In the data rows, the value 50 means zero.
Here are some points, one per row:
77 & 53 & 50 & 46 & 48 & 51 & 44 & 56 & 47 & 51 & 50 & 41 & 51 & 50 & 96 & 50 & 46 & 37 & 55 & 32 & 17 & 34 & 46 & 54 & 35 & 42 & 56 & 50 & 53 & 43 & 63 & 54 \\
48 & 48 & 48 & 39 & 42 & 91 & 51 & 45 & 99 & 45 & 46 & 40 & 48 & 55 & 45 & 48 & 47 & 47 & 17 & 53 & 36 & 56 & 60 & 53 & 49 & 48 & 29 & 35 & 51 & 59 & 38 & 43 \\
44 & 56 & 50 & 33 & 51 & 46 & 44 & 48 & 41 & 51 & 99 & 51 & 48 & 52 & 45 & 99 & 50 & 55 & 27 & 46 & 42 & 28 & 44 & 41 & 56 & 39 & 45 & 49 & 55 & 64 & 62 & 66 \\
42 & 50 & 47 & 48 & 43 & 46 & 46 & 54 & 96 & 89 & 50 & 61 & 48 & 41 & 47 & 52 & 46 & 48 & 58 & 32 & 50 & 48 & 54 & 50 & 64 & 46 & 73 & 59 & 47 & 31 & 57 & 63 \\
49 & 51 & 43 & 41 & 45 & 36 & 44 & 51 & 97 & 33 & 43 & 49 & 46 & 41 & 42 & 63 & 55 & 54 & 65 & 34 & 72 & 34 & 34 & 35 & 50 & 45 & 56 & 64 & 48 & 47 & 47 & 57 \\
53 & 49 & 35 & 30 & 74 & 79 & 42 & 48 & 35 & 49 & 42 & 44 & 38 & 46 & 42 & 47 & 50 & 37 & 42 & 58 & 57 & 61 & 58 & 45 & 42 & 52 & 54 & 68 & 2 & 70 & 50 & 58 \\
49 & 46 & 65 & 39 & 29 & 40 & 46 & 41 & 49 & 47 & 48 & 45 & 76 & 52 & 41 & 46 & 62 & 35 & 50 & 62 & 49 & 71 & 31 & 53 & 52 & 66 & 37 & 59 & 39 & 55 & 67 & 64 \\
46 & 45 & 18 & 40 & 95 & 25 & 45 & 54 & 52 & 50 & 55 & 46 & 96 & 48 & 53 & 46 & 50 & 28 & 42 & 68 & 50 & 68 & 52 & 61 & 51 & 60 & 48 & 48 & 42 & 42 & 41 & 62 \\
48 & 43 & 41 & 55 & 39 & 61 & 43 & 40 & 39 & 34 & 72 & 51 & 46 & 45 & 44 & 46 & 58 & 40 & 58 & 49 & 51 & 22 & 62 & 30 & 65 & 58 & 52 & 74 & 48 & 28 & 41 & 70 \\
44 & 52 & 38 & 41 & 39 & 44 & 99 & 39 & 43 & 37 & 42 & 57 & 44 & 99 & 48 & 48 & 46 & 45 & 38 & 49 & 67 & 42 & 54 & 42 & 48 & 45 & 77 & 48 & 53 & 51 & 46 & 62 \\
40 & 41 & 51 & 50 & 52 & 46 & 53 & 99 & 50 & 41 & 36 & 61 & 50 & 38 & 44 & 45 & 71 & 61 & 35 & 63 & 34 & 32 & 73 & 38 & 49 & 44 & 36 & 54 & 49 & 49 & 56 & 27 \\
96 & 47 & 40 & 44 & 46 & 47 & 51 & 63 & 43 & 90 & 41 & 27 & 50 & 36 & 41 & 46 & 64 & 48 & 56 & 54 & 69 & 42 & 54 & 56 & 43 & 60 & 53 & 41 & 75 & 63 & 51 & 56 \\
40 & 99 & 43 & 40 & 40 & 49 & 49 & 42 & 41 & 68 & 40 & 40 & 49 & 40 & 44 & 48 & 53 & 59 & 48 & 48 & 54 & 52 & 51 & 58 & 62 & 63 & 51 & 72 & 51 & 49 & 58 & 28 \\
29 & 42 & 47 & 37 & 45 & 50 & 50 & 86 & 36 & 52 & 41 & 99 & 44 & 38 & 44 & 50 & 32 & 49 & 47 & 28 & 52 & 39 & 43 & 71 & 47 & 61 & 36 & 45 & 49 & 56 & 48 & 48 \\
99 & 55 & 47 & 50 & 50 & 48 & 46 & 32 & 49 & 45 & 53 & 99 & 52 & 53 & 50 & 46 & 55 & 68 & 46 & 56 & 47 & 47 & 54 & 53 & 56 & 38 & 39 & 54 & 48 & 57 & 45 & 43 \\
47 & 35 & 44 & 43 & 37 & 50 & 50 & 41 & 39 & 49 & 62 & 32 & 40 & 40 & 41 & 36 & 51 & 51 & 65 & 29 & 49 & 57 & 75 & 51 & 58 & 77 & 48 & 51 & 67 & 74 & 51 & 49 \\
41 & 40 & 55 & 50 & 58 & 57 & 51 & 37 & 46 & 94 & 45 & 57 & 51 & 81 & 53 & 54 & 52 & 64 & 63 & 54 & 43 & 37 & 72 & 47 & 46 & 60 & 50 & 55 & 44 & 55 & 53 & 24 \\
49 & 55 & 99 & 50 & 41 & 57 & 58 & 48 & 45 & 46 & 48 & 54 & 98 & 44 & 43 & 50 & 37 & 26 & 52 & 56 & 57 & 57 & 45 & 46 & 47 & 54 & 49 & 57 & 60 & 66 & 42 & 47 \\
37 & 49 & 47 & 83 & 50 & 46 & 55 & 41 & 42 & 47 & 46 & 49 & 48 & 48 & 78 & 33 & 69 & 37 & 13 & 39 & 50 & 46 & 53 & 67 & 64 & 51 & 34 & 43 & 57 & 47 & 61 & 52 \\
54 & 48 & 39 & 82 & 32 & 43 & 47 & 45 & 45 & 56 & 34 & 49 & 31 & 47 & 39 & 91 & 60 & 18 & 57 & 66 & 65 & 70 & 45 & 46 & 43 & 46 & 49 & 28 & 26 & 47 & 61 & 46 \\
42 & 38 & 85 & 32 & 43 & 36 & 49 & 44 & 49 & 40 & 49 & 45 & 24 & 47 & 68 & 45 & 62 & 61 & 43 & 70 & 36 & 70 & 36 & 66 & 52 & 55 & 70 & 53 & 38 & 60 & 54 & 49 \\
47 & 51 & 43 & 45 & 82 & 99 & 44 & 46 & 39 & 43 & 46 & 53 & 37 & 42 & 46 & 49 & 58 & 48 & 53 & 61 & 63 & 65 & 30 & 66 & 50 & 54 & 58 & 42 & 59 & 40 & 51 & 62 \\
49 & 49 & 99 & 49 & 88 & 41 & 44 & 39 & 48 & 50 & 40 & 48 & 35 & 47 & 38 & 49 & 51 & 56 & 53 & 46 & 57 & 56 & 57 & 23 & 48 & 48 & 48 & 45 & 58 & 27 & 66 & 66 \\
40 & 45 & 46 & 45 & 37 & 53 & 46 & 53 & 36 & 56 & 74 & 38 & 46 & 48 & 34 & 58 & 38 & 35 & 53 & 46 & 21 & 54 & 38 & 50 & 52 & 9 & 57 & 48 & 57 & 42 & 31 & 43 \\
52 & 43 & 46 & 39 & 49 & 42 & 53 & 42 & 52 & 29 & 81 & 44 & 47 & 40 & 57 & 78 & 38 & 54 & 58 & 55 & 70 & 61 & 80 & 65 & 47 & 70 & 63 & 54 & 63 & 37 & 54 & 16 \\
48 & 48 & 71 & 46 & 39 & 54 & 46 & 48 & 45 & 44 & 49 & 47 & 99 & 49 & 45 & 51 & 77 & 61 & 49 & 34 & 53 & 55 & 44 & 52 & 45 & 61 & 68 & 24 & 26 & 46 & 39 & 47 \\
46 & 58 & 70 & 38 & 35 & 44 & 52 & 55 & 53 & 53 & 47 & 44 & 31 & 46 & 99 & 45 & 46 & 45 & 62 & 75 & 57 & 56 & 52 & 55 & 48 & 59 & 33 & 44 & 33 & 47 & 28 & 78 \\
43 & 55 & 41 & 56 & 42 & 49 & 47 & 83 & 47 & 44 & 53 & 84 & 48 & 42 & 52 & 43 & 56 & 56 & 67 & 66 & 60 & 90 & 63 & 33 & 56 & 42 & 54 & 44 & 65 & 58 & 58 & 49 \\
41 & 41 & 49 & 51 & 52 & 51 & 50 & 43 & 49 & 67 & 75 & 45 & 46 & 35 & 54 & 40 & 53 & 58 & 64 & 71 & 79 & 20 & 43 & 52 & 49 & 52 & 45 & 51 & 55 & 52 & 39 & 27 \\
38 & 42 & 42 & 42 & 51 & 54 & 42 & 41 & 44 & 49 & 37 & 41 & 62 & 47 & 89 & 50 & 37 & 59 & 38 & 24 & 61 & 52 & 44 & 34 & 35 & 7 & 38 & 54 & 57 & 55 & 67 & 46 \\
47 & 58 & 50 & 90 & 49 & 43 & 50 & 56 & 49 & 56 & 99 & 42 & 41 & 50 & 41 & 26 & 49 & 59 & 36 & 33 & 52 & 61 & 43 & 64 & 24 & 41 & 37 & 43 & 28 & 56 & 49 & 53 \\
39 & 35 & 42 & 44 & 48 & 43 & 42 & 36 & 45 & 89 & 39 & 49 & 48 & 74 & 43 & 42 & 57 & 62 & 52 & 51 & 53 & 60 & 47 & 48 & 56 & 56 & 42 & 61 & 70 & 48 & 30 & 48 \\
28 & 82 & 40 & 38 & 51 & 40 & 39 & 35 & 46 & 37 & 37 & 54 & 48 & 49 & 38 & 43 & 63 & 55 & 56 & 56 & 38 & 36 & 68 & 55 & 13 & 40 & 45 & 37 & 76 & 54 & 44 & 49 \\
49 & 55 & 33 & 50 & 75 & 52 & 99 & 51 & 54 & 46 & 55 & 48 & 46 & 44 & 55 & 49 & 57 & 50 & 80 & 48 & 31 & 57 & 22 & 21 & 54 & 63 & 46 & 46 & 46 & 45 & 64 & 49 \\
48 & 46 & 47 & 97 & 52 & 50 & 50 & 49 & 41 & 44 & 27 & 42 & 51 & 50 & 46 & 99 & 45 & 71 & 45 & 46 & 31 & 52 & 48 & 65 & 45 & 59 & 38 & 60 & 51 & 52 & 33 & 60 \\
69 & 49 & 42 & 45 & 36 & 43 & 32 & 46 & 45 & 45 & 43 & 56 & 41 & 54 & 39 & 37 & 25 & 50 & 20 & 52 & 31 & 46 & 36 & 30 & 33 & 64 & 56 & 41 & 54 & 21 & 56 & 50 \\
44 & 44 & 45 & 55 & 30 & 58 & 42 & 46 & 46 & 44 & 43 & 41 & 75 & 52 & 38 & 39 & 25 & 65 & 75 & 75 & 45 & 40 & 51 & 48 & 72 & 37 & 56 & 34 & 38 & 44 & 80 & 71 \\
48 & 55 & 69 & 51 & 90 & 33 & 40 & 48 & 50 & 47 & 43 & 44 & 37 & 50 & 39 & 45 & 26 & 45 & 62 & 47 & 46 & 44 & 46 & 42 & 76 & 44 & 62 & 18 & 39 & 63 & 49 & 52 \\
68 & 41 & 45 & 37 & 48 & 42 & 48 & 33 & 46 & 31 & 44 & 56 & 43 & 47 & 44 & 45 & 53 & 55 & 62 & 37 & 40 & 52 & 48 & 61 & 54 & 45 & 14 & 45 & 58 & 46 & 41 & 24 \\
57 & 53 & 55 & 52 & 51 & 52 & 34 & 97 & 51 & 34 & 53 & 32 & 46 & 99 & 48 & 46 & 56 & 50 & 65 & 46 & 65 & 45 & 46 & 65 & 56 & 57 & 46 & 65 & 59 & 50 & 51 & 38 \\
65 & 46 & 53 & 44 & 47 & 47 & 90 & 57 & 43 & 50 & 37 & 32 & 48 & 32 & 33 & 40 & 35 & 59 & 33 & 36 & 43 & 45 & 56 & 63 & 49 & 24 & 52 & 60 & 46 & 30 & 48 & 57 \\
45 & 47 & 48 & 92 & 57 & 44 & 48 & 37 & 77 & 40 & 43 & 55 & 46 & 44 & 42 & 34 & 50 & 35 & 51 & 57 & 49 & 41 & 46 & 67 & 38 & 56 & 69 & 79 & 56 & 77 & 48 & 53 \\
47 & 51 & 38 & 71 & 42 & 48 & 34 & 51 & 39 & 43 & 40 & 44 & 47 & 41 & 76 & 44 & 37 & 53 & 42 & 43 & 57 & 47 & 46 & 28 & 69 & 54 & 81 & 51 & 58 & 48 & 35 & 42 \\
There is one direction along which these points spread out most. Take the direction at right angles to it along which they spread out most. Go by this last direction. For each point below, how far along it does it lie, from 0 to 99? The average is 50, and the first point in the table lies past the average. One standard deviation of the points above along it is 16.
48 & 48 & 48 & 39 & 42 & 91 & 51 & 45 & 99 & 45 & 46 & 40 & 48 & 55 & 45 & 48 & 47 & 47 & 17 & 53 & 36 & 56 & 60 & 53 & 49 & 48 & 29 & 35 & 51 & 59 & 38 & 43 \\ -> 62
39 & 35 & 42 & 44 & 48 & 43 & 42 & 36 & 45 & 89 & 39 & 49 & 48 & 74 & 43 & 42 & 57 & 62 & 52 & 51 & 53 & 60 & 47 & 48 & 56 & 56 & 42 & 61 & 70 & 48 & 30 & 48 \\ -> 24
65 & 46 & 53 & 44 & 47 & 47 & 90 & 57 & 43 & 50 & 37 & 32 & 48 & 32 & 33 & 40 & 35 & 59 & 33 & 36 & 43 & 45 & 56 & 63 & 49 & 24 & 52 & 60 & 46 & 30 & 48 & 57 \\ -> 75
47 & 35 & 44 & 43 & 37 & 50 & 50 & 41 & 39 & 49 & 62 & 32 & 40 & 40 & 41 & 36 & 51 & 51 & 65 & 29 & 49 & 57 & 75 & 51 & 58 & 77 & 48 & 51 & 67 & 74 & 51 & 49 \\ -> 27
49 & 49 & 99 & 49 & 88 & 41 & 44 & 39 & 48 & 50 & 40 & 48 & 35 & 47 & 38 & 49 & 51 & 56 & 53 & 46 & 57 & 56 & 57 & 23 & 48 & 48 & 48 & 45 & 58 & 27 & 66 & 66 \\ -> 55
49 & 55 & 33 & 50 & 75 & 52 & 99 & 51 & 54 & 46 & 55 & 48 & 46 & 44 & 55 & 49 & 57 & 50 & 80 & 48 & 31 & 57 & 22 & 21 & 54 & 63 & 46 & 46 & 46 & 45 & 64 & 49 \\ -> 54
40 & 99 & 43 & 40 & 40 & 49 & 49 & 42 & 41 & 68 & 40 & 40 & 49 & 40 & 44 & 48 & 53 & 59 & 48 & 48 & 54 & 52 & 51 & 58 & 62 & 63 & 51 & 72 & 51 & 49 & 58 & 28 \\ -> 30
28 & 82 & 40 & 38 & 51 & 40 & 39 & 35 & 46 & 37 & 37 & 54 & 48 & 49 & 38 & 43 & 63 & 55 & 56 & 56 & 38 & 36 & 68 & 55 & 13 & 40 & 45 & 37 & 76 & 54 & 44 & 49 \\ -> 47
48 & 46 & 47 & 97 & 52 & 50 & 50 & 49 & 41 & 44 & 27 & 42 & 51 & 50 & 46 & 99 & 45 & 71 & 45 & 46 & 31 & 52 & 48 & 65 & 45 & 59 & 38 & 60 & 51 & 52 & 33 & 60 \\ -> 66
53 & 49 & 35 & 30 & 74 & 79 & 42 & 48 & 35 & 49 & 42 & 44 & 38 & 46 & 42 & 47 & 50 & 37 & 42 & 58 & 57 & 61 & 58 & 45 & 42 & 52 & 54 & 68 & 2 & 70 & 50 & 58 \\ -> 49
46 & 58 & 70 & 38 & 35 & 44 & 52 & 55 & 53 & 53 & 47 & 44 & 31 & 46 & 99 & 45 & 46 & 45 & 62 & 75 & 57 & 56 & 52 & 55 & 48 & 59 & 33 & 44 & 33 & 47 & 28 & 78 \\ -> 52
29 & 42 & 47 & 37 & 45 & 50 & 50 & 86 & 36 & 52 & 41 & 99 & 44 & 38 & 44 & 50 & 32 & 49 & 47 & 28 & 52 & 39 & 43 & 71 & 47 & 61 & 36 & 45 & 49 & 56 & 48 & 48 \\ -> 46
47 & 51 & 43 & 45 & 82 & 99 & 44 & 46 & 39 & 43 & 46 & 53 & 37 & 42 & 46 & 49 & 58 & 48 & 53 & 61 & 63 & 65 & 30 & 66 & 50 & 54 & 58 & 42 & 59 & 40 & 51 & 62 \\ -> 47
68 & 41 & 45 & 37 & 48 & 42 & 48 & 33 & 46 & 31 & 44 & 56 & 43 & 47 & 44 & 45 & 53 & 55 & 62 & 37 & 40 & 52 & 48 & 61 & 54 & 45 & 14 & 45 & 58 & 46 & 41 & 24 \\ -> 49
